Each row is where one point has got to under a steady rotation. How many ticks took it there?
The counts run from 0 to 327.
[165 138 187  98 163 101 155  88 154 126 126 149 136 144 116 109 143 123
 121 158 125 141 173 123 133 152  98 157 139 104 174  78 137 132 148  86] -> 150
[122 121 133 123 178 104 114 116 112 115 178  97 140 162 148 112 163 102
  99 150 140 159 170 109 113 103 153 180 111  93  88 143 131 157 124 145] -> 19
[140 118 123 131 141 123  83 158 143 148 155 196 171 143 103  41 164 123
 137 140 125 143 145 136 113 108 136 154 152 105 115 124 162 126 102 136] -> 10
[128 125  79 139 121 120 105 153 110  91  98 110 139 102 123 111 173 129
 153 171 132 145 139 131 111 107 144 120 150 140 171  87 196  65 101 131] -> 314
[122 129  88  99 175 148  80 125 132 139 120 109 165  98  93 135 103 145
 128 119  88 145 143 173 115 147 165 190 109  95 145 107 130 129 161 118] -> 300
[149 134 142 111 136  84 124 116 165 106 187 144 145 113 193 154 160 110
  76 142 116 141 158  98 132 101 124 114 138 142 109 102 112 123  92 128] -> 133
[111 114 107  91 177  95  99 130 121  93 122 111 174 139 171 136 180 140
 114 138  98 130 133  99 109 114 135 170  98 161 135 106 120  87 136  94] -> 221
[108  91 110 128 108 140 107 112 133 192 141 136 172 105 171 129 119 121
 144 168 154 153 172 149  91 109 152 146 142 120 139 119 107 133  74 126] -> 122
[146 160 131 109 129  64 163 108 141 117 137 118 153 128  98 121 120 129
  92 135 122 148 163 116 109 170 109 183 123 162 157  97 137 159 156 101] -> 154
[144 151 136 165 179 132 185 127 127 104 119 109  59 110 113 132 154 117
 124 124 165 126 162 156 126 131 137 156 138 103 147 100 161 127 130 147] -> 175
[163 157  93 163 144 165 101 161 166 127 129 164 122  98  89 137  97 164
 182 121 155  95 135 150 127 138 175 160 150 140 135 104 115 130 124 144] -> 186
[150 173 115 149 130 127 108 130 141 118 167 161 102 107 100  89 126  83
 126 138 118 167 154 120 151 177 157 108 171 148 148  99 159 155 148 146] -> 163
[159  89 141 114 165  99 117  94 128 158 133 168 174  87 167 117 139  96
 128 137  63 142 148 111 123 143 142  97 128 151 111 112 137 175 139 100] -> 141
[110 105 115 101 182 122  90 123 138 125 139 101 187 124 146 158 113 137
 121 120  79 123 144 147 105 116 123 210 108 116 137 126 100 100  91 123] -> 215
[132 124 157 133 141 117 198 107 140 143 156 142  75 102 137 117 153 109
 119 116 188 140 179 170 113 148 138 152 131 132 137  98  87 153 135 126] -> 261
[123 140 102 136 134 143  98 166 170 163 153 135  70 123 132 170 137 135
 119 104 139 145 172 146 148  88 160 150 124 127 145 105  75  80 134 152] -> 194
[136 110 133 111 155  85 127 122 134 104 143 141 162  69 187 112 154 121
  94 143 100 109 111 107  98 157 137 133 150 152 102  95 145 118 111  90] -> 137
[148 113 137 117 167 171  75 115 172 131 134 157 172 115 132 132 125 146
 140 137  80 119 151 145 124  87 130 153 146  85 138 112 145 100  71 146] -> 211
[147  81  93 150 106 104 109 155 139 172 110 142 167 109 138 154 143 135
 141 151 139 138 147 117 109  76 187 142 126 151 101 121 138 166  98 109] -> 117
[ 99 120 117 119 145 148  91 115 135 155 169 161 157 144 131  45 167 107
 119 136 143 164 170 150  96 114 150 149 137  91 131 139 138 137 105 155] -> 12
[138 135 144 140 162 115 169  97 132 166 127 123  96  89 147 170  97  95
 114 118  92 139 175 158 131 148  94 138 124 141 192  98 114 116 117 136] -> 61
[125 158 124 145 125 126 162 102 168 156 118 124 108  79 152 118 145 145
 104 133 189 113 180 105  93 150 149 143 133 150 108 131 124 179 153 143] -> 268
[106 149  67 182 157 116 134 134 120 134 111 116 129 130 103 121 148 115
 111 118 140 143 140 126  93  95 151 172 124 169 162 148 187 133  98 178] -> 92
[119 149 159 105 150 108 172  69 144 131 139 117 136 140 133 119 143 115
  94 142 147 167 189 130 120 156 112 154 127 132 184  92 129 145 145 108] -> 152
[125  91 110 124 160 124 128 157 151 111 157 124 107 147 131 181 177 129
 114 114 156 161 140 129 124  70 193 147 124 142 106 119  96 117 119 135] -> 109
[157 138  80 175 146 116 105 172 127 110 108 146 150 137  79  99 150 136
 162 128 125 120 135 126 119  95 138 171 131 146 131 137 186 128 103 165] -> 94
[122 126 104 133 142 114 104 171 150 152 104 108  86  95 147 141 168 161
 107 122 142  92 156 134 115 101 137 169 119 112 116  98 129  45 128 133] -> 198
[155 109 123 155 161 100 135 131  86 123 138 146 125 118 156  88 140 100
 190 177 129 125 150  97 125 167 149 124 141 181 105 127 120 169 121 122] -> 251
[160 149  93 172 163 138 106 159 140 101 124 158 141 143  93  92 156 146
 171 140 131 114 141 133 117  90 142 158 145 140 130 124 188 112  93 170] -> 95
[129 128 139 149 172  81 126 142 124  79 183 111 141 131 136 137 155 115
  79 151 148 134 109 112 109 129 180 196 151 105  98 118 149 132 108 103] -> 22
[127 146  94 106 167 153 103 125 148 133 106 135 135  69  99  86 128 144
 144  95  99 118 140 128 101 185 129 151 123 175 145 127 134 137 179 144] -> 75
[139 139 113 100 169 151  73 135 155 116 139 121 132 127  81 171 117 140
 123 119  91 156 137 149 143 124 177 172 135  84 169  86 131 104 147 119] -> 302
[150 170 134 159 185  93 107 144 125 183 126 126  90 123 160 124 114 133
 123 127 105  83 166 138 137 136 106 169 102  96 125 112 116  94 150 127] -> 282
[128  88 101 133 157 112 115 152 142 125 137 119 115 147 145 174 183 129
 125 121 148 152 151 107 123  63 189 151  97 147  92 127 109 136 125 137] -> 110
[112 114 107 141 159  95 121 143 156 154 120 156 133 170 125 128 186 121
 102 105 117 145 137  84 113  82 140 177 114 195 152 143 122 123 133 132] -> 1
[163 103 146 112 101 101  96 146 154 150 169 153 177 126 149 136 111 135
 140 169 117 130 169 140 128 103 118 164 150  95 115  90 106 112  69 110] -> 125
[122 122  70 133 117 139 110 147 121  96 120 118 140  96 130 120 166 116
 137 155 136 164 140 147 110 105 154 111 142 150 174  90 186  75  88 146] -> 315
[142 166 142 135 174 126 175  87 162 106 110 118 101 105 155 125 149 134
 114 118 124 118 180 134 122 133  77 126 122 151 184  89 136 102 131 145] -> 66
[101 129  62 160 176 175 106 131 105 120 138 123 151 123 115  87 139 123
 175 130 142 137 159 160  92 117 167 154 119 140 136 151 137 138  97 183] -> 98
